First come named turns, each shown by rows before and after it. For each pair of rows after them, which turns, in which order, take the first row to the second? The first pair is done for you.
V (before -> after):
[  8   6 -11  -9 -11 -10   3   2   3   5 -10 -12  -5   1  -9  -8] -> [  8  11  -9   0 -10 -12   4  11  11  -6  -1  -7  10   4   1  -3]
[  9  14 -14  -1  -7 -17  -1  -2   7   1 -13 -20 -19   2   4 -11] -> [ 10  19 -10  12  -3 -18   0   7  15 -10   0 -13  -3   6  14  -6]
[ -3   7  -5  11 -21 -18   0  20  30 -20  27   5  25  -9  11  -5] -> [  0 -11  13  19  -9  16  -3   7  18 -11  37  24  18 -10  19   7]
E (before -> after):
[-17 -41  21  -9  23  56  12   6 -37  41  -5  33  25 -10   3  23] -> [  6  -8   0 -21  -3  19   0 -28 -33  55 -48 -14 -44 -11 -30 -21]
[  5 -19  -2 -15  -5  20 -12   2 -25  40   1 -22 -28 -13 -23 -17] -> [ 31   5  11  24   0  30 -18  -1  -2  22  26 -10 -38   0  -5 -10]
[  4 -24  13  18  -2  33 -14 -46 -25   8 -18   7 -49  13 -12  -3] -> [  0 -30  21  32  10  46 -10 -34 -19  -2   2  24 -25  15   1  13]
T (before -> after):
[  4   1  -5  12   6  13  -3 -14   0  -7   6  -9 -25  10  -5  -7] -> [ -4 -13   0   5  10  25  -3 -14  -9  -1   9  -1 -17   6  -4   0]
[ 10 -13  -1 -17  -4  11   8 -18 -16  16  -6 -11 -25   7 -12  -3] -> [ -1 -19  -3 -24  -2  10  10 -13 -20  19  -6 -10 -13   4 -12   0]
[ -3  12  -6  -3  -2  -9  -2 -21  29   0  -5 -21 -24  -3 -39 -37] -> [  3   3   7   4   4  16  -6 -33  18   6   1  -9 -35  -1 -35 -30]
D (before -> after):
[-14  -5 -13 -16  -6 -11 -14  17 -26  28 -16   3  13   0 -13 -12] -> [ 11  29 -16  13 -12 -25 -17  16   1   6  -6  -4  -2  11  -6 -21]
[-11 -16 -17 -29 -10 -24   7   6   1   9 -13 -18  16   3 -13   0] -> [ 19  18 -10  11 -10 -27   2   4  28 -16   6 -13   0  18   1  -3]
[ 10 -23 -15 -15  18  23   9 -11 -22  23  -4  -6  -3  12  -2  -5] -> [ 18  -2 -29 -13   8  -3   7 -10  -7  16 -11 -20 -14  14  -9 -21]
[-35 -18  -1 -33   0   1   0   8 -19   2  -9 -21   8 -20  -7  -9] -> [ -4  25  -7  -3  -8 -25  -4   7  14 -23  -1 -33 -15  -7  -2 -25]

Between the rows of a pair lie two turns.
[  0 -11  13 -23  -8   7  -4  -2 -14   1  -9  -6   7  -2 -10 -13] -> [  0   1   9 -17  -8  -8   0  13   0 -14   1  -8  24   4  -2 -11]
V then V
[  8 -32   8  -7  10  26   7 -22  -7  -6  17  10 -20  -5   5  14] -> [ 21 -14   4   4   5  16   4 -25   5 -14  17   2 -35   0   5   7]
V then E
[ 20  31   0   5 -15   6 -25  -4   6 -32  -5  -5 -27  -1 -15 -24] -> [ 19  16  17  15  -3  37 -26  -8  -4 -28   9  16 -24  -1  -4 -10]
V then T
[-24 -36  12  12  13  21  12 -11 -18  21  14  28  36   9  11  11] -> [ 10  29 -12  31 -12 -41   7  -8  26  -8   5 -12   3  23   5 -24]
D then D
[ 18  21  -5  19 -13 -21  -4   9  14  -5 -12 -13 -14   8   4 -18] -> [  7 -19  17  11   4  32  -5  -5 -18  18  -6  10 -17   0   7   2]
T then D
[ 10  26 -20  -2 -18 -29   6  16  22 -20  -2 -30   7   9 -11 -11] -> [ 21  22   4  28  -4  10   5  10  24 -28  28  -2   7  16  12   9]
V then T
[ -1  -8 -14   3  -2  -7   9  -1   7  11   2 -18 -13   3  -1 -17] -> [ -5 -21  -1  10   7  16   7  -4   0  13  13  -3  -8   4   7  -5]
D then D
[-10 -24  12 -31   6 -10   8  27 -19  -8  -4  14  35   3   3   4] -> [ 29  25   6  -4  -8 -36  -2  11  10 -23  -8  -9 -15  18  -1 -22]
D then T
[ 33  41  -5  20  -9 -22 -12 -18  10  -6 -22 -22 -39   1  11  -8] -> [-26 -24   2 -22  11   1   6  17 -26  10 -15   7  47 -16  17  29]
E then D
[ 45 -14  29  33   9  32  -6 -15  38   0  13   7 -29  12   0  33] -> [-15 -47   0 -31   5  -9  12  28  19  10  -9  -4  48  -7 -15  38]
E then T
[ 25  39 -17 -15 -16 -29  -2 -18   9 -13 -19 -35 -10 -11  -6 -16] -> [ 38  16  18  13   3  37 -10 -40  -6  -5   5   0 -27  -7  14  10]
D then V
[ 12  22  -5   0  -4 -13  -4 -10   9   3 -14  -9 -24  -1 -13  -7] -> [-19 -10   1 -19   6   1   6  10  -8   8  -7  10  23  -9  -5  14]
E then E
[ -5   0 -10   0  -7 -20  12  15  -1  18 -21 -18  13  -3   3 -26] -> [ 8 -5 14 32 10 20 10  9  0 11  6 11 12  3 25 -4]
E then D
[  4   7   5  -4  -5   9  -4   8  -3  13  -3 -16 -14   8  -9  -6] -> [  1   9   2  -9  -5   2  -3  12  -1   9  -5 -18 -10   7  -9  -6]
T then V
[-14 -14 -13 -28  -7  -9  -6   2 -14  20 -39  -4 -10 -13 -32  11] -> [  4   7 -14 -14 -11 -21  -9  -6   1  14 -40 -13 -32  -5 -30   1]
T then T
[ 14  20  -1  25   1   2  -4  -1  15 -13  11   4  -1   7   6  -2] -> [ 10  -1   8  15   5  26  -6 -19  -6   5   3   9 -18   0   0   2]
T then V
[ -7   6   4   6   7  10  -6 -18 -16 -18   2  -3 -26   6   1   5] -> [ -9   5   6  11  12  13  -2  -9 -12 -23  13   4 -11   9   8  12]
V then E
[-39  -1  -6 -14  16 -21  20  20  11  -2  -1  -6  37   7   9  14] -> [  3  39   0  21  11 -24   8  -6  33 -12   4 -16 -19  22  11  -3]
T then T
[ -3   4 -19   9  -5 -21  -3  -1  -6   2 -14  -5 -25  -8 -15 -17] -> [-15 -18  -2  18  12   9   2  12 -14   0  10  25   9  -9   2  10]
D then E
[  5  -2 -13  35 -22  15  -8 -36 -10  -9  14  41 -18   3  14  -3] -> [-27 -20 -35 -12 -32 -13  -1 -22 -26   8 -15  21   4 -11  -6 -11]
T then D
[ 14  14  -5  -8  -9  -9  -6  -8 -12 -13   4 -15 -12   1   1  19] -> [  1   0  -3 -16  -4  -2  -1  -1 -21 -10   8  -7   9  -3   4  29]
E then D
[-11 -11   1 -18  -8  -2   4  -7  -7  22 -12  -6  -2  -7  -8  -6] -> [ 12   5  13  18   0  14  -1 -10  10   3  12   8  -9   5  10   1]
D then D
[-19  -6  11   0   0 -21  14  28   5  -6   0 -13  57  -5  -2  -3] -> [-10   9   2   1 -10 -40  10  22  12  -6 -11 -29  38  -5 -10 -17]
D then E
[ 10  12  -1   6 -15 -22  -2   2   5   7   6  16  -1   0   2  17] -> [  0  -3  -3 -10 -14 -18   0  -2  -9  20  -2  13  -1  -5  -6  17]
D then E
[ 17  20   9  26   6   4 -15   8  17 -23  17   7   5  14  13   8] -> [ -2   8 -12 -21 -12 -20 -14   0  -4   4 -25 -23  -9  -2 -18 -13]
E then E
[  4  -1  -2  31   2  10  24  10   6 -19   4   7  28  24  15  16] -> [ -8   2 -25   3 -13 -23  26  13  -1  -9 -23 -16  28  17  -5  -1]
D then D
[ -1   2  -4   5   5   3  12 -11   6  21  -5   3 -14   0 -16 -15] -> [ -9  -7  -2  -2   7   6  15  -6   0  25  -5   7  -3  -3 -16  -9]
T then T
[15  9  1 22 -2  0  0  1  1  2 17  9 -6  9 -6 -2] -> [ 11  -5   4   9  -2  11   0  -9 -12  15   8   8 -14   1 -13  -2]
T then V
[  9  26 -18   5 -13 -41   2  14  24 -23   2 -11  14  13  -2 -11] -> [ 17  15   6  32   5   2   0   8  22 -25  28  18  17  17  19  11]
V then T
[ 22 -12  15 -38 -32  13   9 -12 -31  40 -11   1 -27 -24  -8  12] -> [ 41  40  -3 -15 -44 -37  12  10  12   3  -3 -16 -23 -10  -1  -2]
D then V
[-32 -27 -15 -37 -17 -14   6  -3 -26  29  -7   2  13  -8   2  -3] -> [-18   6 -23 -13 -19 -41   9  21   9  -4  12  -1  33   4  16  -5]
T then V
[ 27 -25  14  -2 -27  19  10 -27 -12   4 -18   2 -20   4  -7  -2] -> [ 27  -6  -4  -8 -38 -18  14 -15   3  -5 -26 -16 -12   6 -13 -15]
D then V
[ -1  12  -6  -6  -6 -38   3  23  -1 -16  19  -1  29  -5   5   3] -> [ -3   5  -2  -2  -2 -26   2  26  -4 -17  23   5  35  -6   9   9]
T then E
[ 14  11   2   8  -7 -16 -12 -18   8   2  -9  -8 -24   2   2 -16] -> [ -6 -24  11 -10   2  11  -8 -19 -16  22 -11   7  -8  -8   2   0]
D then D
[ 22  10   5  16  -1  12  -6 -25   0   0  -1   0 -46   5  -6  -7] -> [-15 -32   7 -16   9  27   3 -10 -26  17  -2  15   1  -9  -8  11]
D then T
[ -1  37 -26  15   0 -36  -2  26  -3  12 -11  -1   0   6   6  -9] -> [-24  -3 -17  -4  10  -9   2  29 -28  31 -11  15  22  -4   6   9]
D then E
[ 10  20   3  21  -1  -9  -1  13  26 -16  12   7   9   7  10 -10] -> [ -6  13  -6   2  -4 -23   3  21  21 -12   2  -2  23   1   4 -11]
E then T
[-17 -28 -12 -56 -14 -17   5   9 -11  14 -15  -4  42  -8  -5 -18] -> [ 29  24   3  16  -6 -13  -1  14  38 -31  30  13  31  18  28 -10]
D then V
[  0 -10   9   4  -8  17  -2 -17 -11  13  -2  -1 -28   9   6  11] -> [-23 -17  -2 -19 -11  -4   7   6 -14  11  -9  -8  10   2   1  13]
T then T
[  4  -5  20  16   1   6  -2 -16   9  13   9  16 -41  -3   2 -12] -> [ -3  -8  23  25   8  10   3   0  13   3  25  30 -13  -2  14   2]
V then E
[  9   9  -3  -1  -4 -14 -11  -7  11   0  -4  -9 -16  -1   3  -5] -> [ -6 -15   6 -12   3   7  -8  -6  -9  11  -3   3  -3  -7   3   6]
D then D
[-24 -10  -7  -4   8 -19   2   9   0  20  28   4  38  11  13  27] -> [  4  27 -14  19  -2 -39  -4   0  24   6  28 -11   5  20  13  11]
T then T
[-11  19  -4  15   6   3   4  15   9 -30   2  -5  -1   7  -8  -3] -> [-22  -7   7   5  15  29   5   7 -11 -17   1   8   2   0  -9   6]
T then D
[ 14   7 -17 -20 -16 -11 -20 -12  20 -13 -39   9 -20   3  -7   5] -> [ 17  12 -17 -16 -15 -10 -20 -11  23 -18 -33  12 -20   4  -5   5]
T then V
[ 13   8   0  15  -8  -5  -6  11  10   5  -5 -10 -29  -7  -3  -4] -> [ -5 -20   3  -4  -4  10  -2  10 -10  22 -11  -3 -14 -17  -6   5]
D then D
[ 16  -1  23  25  19  27  -2 -17   9   7  25  18 -18   5   6  14] -> [  8 -17  23  10  20  35  -1 -20  -2  17  17  18 -17  -2  -1  17]
V then E
[10  0  7 10  9  9  5 12  8 -6 25  9 19 -3  7  3] -> [ -2   1  -9 -14   1 -18   8  18   7   0   6  -9  24 -10  -7  -8]
D then T
[-20 -15   4  17  30  27  12  26   7 -17  22  40  51  -2  24  25] -> [ -7  35 -34   6  -2 -52  10  32  36 -30 -10 -12  25   2   0 -18]
D then D
[-30   2 -14 -11  -4 -39  -6   9   9  -2 -13 -17  50 -13  10   2] -> [-26 -22  13   8  14  16  -9  -4  -8   3  11  16  47 -10  26  24]
V then V
[12 17 27 36  7 44 -8 16 15 -3 40 22 -3 16 13 13] -> [-22  -4  14   4   7  23   5  46   7  -2  32  20  49   8   8  17]
T then T
[  1 -15  18   4  13  32  -9  -8  -5  -1  12  19  -9  -7  15  18] -> [  3   0  -3 -16  -7  -1 -12 -18  -3  10 -20 -13 -38 -11  -9  -9]
V then D
[-19 -20   3 -13   5   3   0  -9 -12  22  -8   7   1  -4  -7   5] -> [  5   1   8  10   5   7  -8 -22  -1  15  -2   6 -27   5  -3  -1]
E then D
[ -4  -5 -17  10  -5 -14  11   9  35 -12  21  -8  16  -2   8  -8] -> [ -5  -6 -14  13  -2 -11   9   9  36 -13  25  -5  18   0  10  -5]
E then D
[  5   2   6   5 -11  12   4  -1  12  -9  -5   3   4   9  37   9] -> [ -7  -3  -6 -15 -18  -7   8   5   8  -5 -18 -10  13   4  25   2]
E then T
[-25 -23 -10 -22  -4  -4  -7 -14 -13  21 -22 -12   7 -13  -7  -4] -> [ 15  23  -6  28  -4 -12 -13 -17  25  -9   1 -10 -18   6  10 -10]
T then E
[  1 -54  52  -7  39  23  -7  25 -10  -5  24  29  35 -10  34  30] -> [ -2 -34   9 -60   1 -45 -12   3 -16  22 -47 -38 -20 -23 -19 -26]
E then T
[-25   5   5   3  17 -11   9  30   4 -11  -7 -21  25 -16  13   4] -> [-19   9   5  10  17  -9   7  30   9 -15  -2 -18  24 -13  18   6]
V then T
[ -2  17   6  12 -11 -16  -3   1  11   7  -7 -13  13  -7  -3  -9] -> [-13   8   8   6  -8 -12   0   6   5   8  -6  -9  27  -9  -1  -3]
E then E
[  1 -14   0 -11   2  16  -5 -17 -14  20 -20  -8 -24  -3  -6  -3] -> [ 18   4   5  14   4  18  -8 -17   2   8  -6  -3 -33   6   4  -1]
D then D
[ 42  12  17   4  -8  15   7 -19   3  -2  -3  -6 -27  12   6   5] -> [  4 -25  14 -28   0  22  16  -5 -21  14 -10   4  14  -2   0  20]
D then T
[ 20  -1 -13  52 -16  -1  19   8  50 -32  19  49  16 -12  37  -6] -> [-10 -38 -36 -23 -36 -17  18 -20   4  23 -51   8 -21 -38 -14 -37]
D then E
[  4 -14   4  10 -10 -16 -15  -6   0 -15 -14  -3 -31  -7 -16 -11] -> [  8 -12   9  21  -6  -8 -16  -5   4 -19  -4   4 -32  -4  -9  -6]
V then T
[  4  -3 -11  -6 -10   2  -9 -12 -10  13 -14  -6 -25   0 -12 -11] -> [  0   4 -19 -11 -14 -17  -5   0  -1   4 -13 -12 -12  -2 -13 -14]
T then V
[ -5  -8 -14  11   0 -13   3  11  -4 -13   3   5  27  -6  11  13] -> [  6   7 -18  17  -6 -24   0   8   6 -18   1  -4  12  -1   9   1]
D then T
[ -5 -30  34  13 -23   3   7 -21 -24 -10   3  20 -25   2  -1   0] -> [-22 -37  20 -11 -30 -19  12  -9 -27  -5 -11   7  -7  -5 -12  -5]
T then V
[-20 -12  -4 -14  23  17  -5  12 -13   7   6   3  14  11 -17   7] -> [  4  14 -10  -5  13   2 -13  -6  -2   5  -4 -16 -25  15 -26 -10]
V then E
[-49 -30 -18 -32   2 -14  16  11 -14  15  -3   7  46 -16   2  -9] -> [ 22  22   9  47   6  15  -4 -30  21  -9  28  15 -36  12  24 -16]
E then D
[  5   3 -15 -24   6 -26   3  35  -5 -17  -3  13  49  32  -9  17] -> [ 32  16   1  10  14  -2  -3  22   6 -26  18  27  29  43   6  23]
T then V
[  6  -1  28  12  16   9   9  -5 -12 -14  25   2  32  23   9   3] -> [ -6 -11  12 -25   3  -7   7 -21 -30  11 -13 -23  11  12 -18 -16]
V then D
[-36 -27  -5 -30   0   9   5  20 -14  -3   7  11  51 -16   6  24] -> [ -4  29 -13  11  -9 -28   0  27  30 -39  22  -3  36   2  19  10]
T then D
[ 36  46 -10  -1 -22  18 -18  -7   5 -16   5   5 -18  21   4 -19] -> [ -4  -5   0 -29  -6  45  -7   9 -26   0  11  30  31   8   9   8]
D then T
[  0 -20   0  -6  11  24   5 -11 -16  25  -4  14   9 -11   9  13] -> [  2 -14  -8 -15   1   9   3 -18 -16  33 -21   0  -6 -14  -4   0]
E then T
[-11   3 -17 -11 -16 -22 -17   6   4  18 -18 -23 -10  -7 -19 -23] -> [  3  23 -15  12 -13 -28 -19  14  23   0  -3 -18  -7   1  -6 -23]
T then V
[-27 -37  12 -16  11  26  15  17 -26   6  14  16  49 -11  10  22] -> [ -1  24 -26 -18 -23 -49   8   8   7  -7 -22 -42  -2  -5 -17 -26]
T then E
[ 7 15 10 20 -7 15 -2 -1 20 -2 17  7  0  7 23  9] -> [ -2  -8  14   4  -6  32  -4 -16  -1  19   4   7 -10  -1  12  10]
T then V
[ -1  37 -32  -2 -10 -32  -4  12  31 -10  14 -13   5  -9   6 -16] -> [ -2  13  -5  16  12  20  -2   9  17 -10  42  22  22  -7  27  15]
D then T
[ 12 -31 -20 -37  -8 -14  -1 -24 -28  18 -15 -11  19  13 -18  -9] -> [ 30 -18   1  13  10  12  -2 -12  -8 -13  30  22  36  29  17  16]
E then E
